0: [134  99 151 116 133  85 133 164 116 148 162 164]
1: [126 163 108 134 136  97 191 138 112 119 147 140]
2: [ 94 177 104 126  93 140  92 108  96 119 105  95]
3: [132 116 146 148 126 205 105 111 156 119 144 129]
4: [134 140 141 144 130 203  97 100 146 115 140 151]
5: [134 114 143 143 125 208 107 114 160 119 146 133]
6: [125 103 129  97 122  85  90 143 122 144  95 119]
7: [132 118 146 145 123 209 111 115 159 115 143 132]
8: [117 122 157 112 140  90 137 149  88 126 164 165]
9: [134 137 144 150 133 196  92  92 137 119 141 146]
10: [116 139 151 147 132 209 110  93 128  98 146 132]
11: [135 135 140 145 133 199  90  95 142 120 143 150]
12: [134 117 149 116 143  72 113 144  94 151 159 179]
13: [134 136 141 145 133 199  91  94 140 120 142 149]
14: [129 101 154 113 133  87 133 168 116 143 161 162]
15: [127 163 109 138 137  95 190 134 109 120 147 139]

[131 118 148 113 143  75 112 147  97 150 158 182] 12 0
[132 117 150 113 142  75 116 148  96 149 158 181] 12 0
[117 122 160 115 141  88 137 148  86 126 163 163] 8 12
[133 116 149 113 142  76 114 148  97 149 159 182] 12 0
[132 124  85 124 113  96 154 140 155 139  82  72] 6 1
[132 131  88 126 110  97 159 141 158 136  79  69] 6 1
[117 137 151 146 133 210 108  93 127  99 146 131] 10 9
[132 116 147 112 143  75 113 147  97 151 160 183] 12 0
[122  85 133 101 115  92 105 155 136 144  97  99] 6 14
[131 116 150 118 144  73 110 144  92 151 158 180] 12 8
[125  83 136 102 115  90 104 154 134 145  97  96] 6 14
[133 126  84 125 111  96 158 140 158 139  80  74] 6 1
[ 93 175 103 123  93 142  93 110  98 119 104  99] 2 6
[121 136 150 146 132 211 108  93 128 100 148 132] 10 9
[ 94 174 104 123  93 141  91 110  97 120 105  97] 2 6
[ 93 174 104 125  94 138  90 108  96 122 104  96] 2 6
[131 116 148 113 142  75 110 147  96 151 158 182] 12 0
[ 96 176 104 125  93 142  92 109  97 119 106  95] 2 6
[119 136 151 147 133 211 109  94 127  98 148 132] 10 9
[ 94 178 103 122  92 142  95 112 101 118 105  96] 2 6
[133 128  86 125 110 100 160 144 159 136  79  73] 6 1
[119 142 149 143 130 215 116  97 133  94 147 134] 10 4
[132 127  88 129 112  95 156 139 154 138  80  69] 6 1
[123  86 134 100 114  93 106 157 138 143  97  98] 6 14
[119 138 151 148 132 210 109  92 127  99 147 132] 10 9
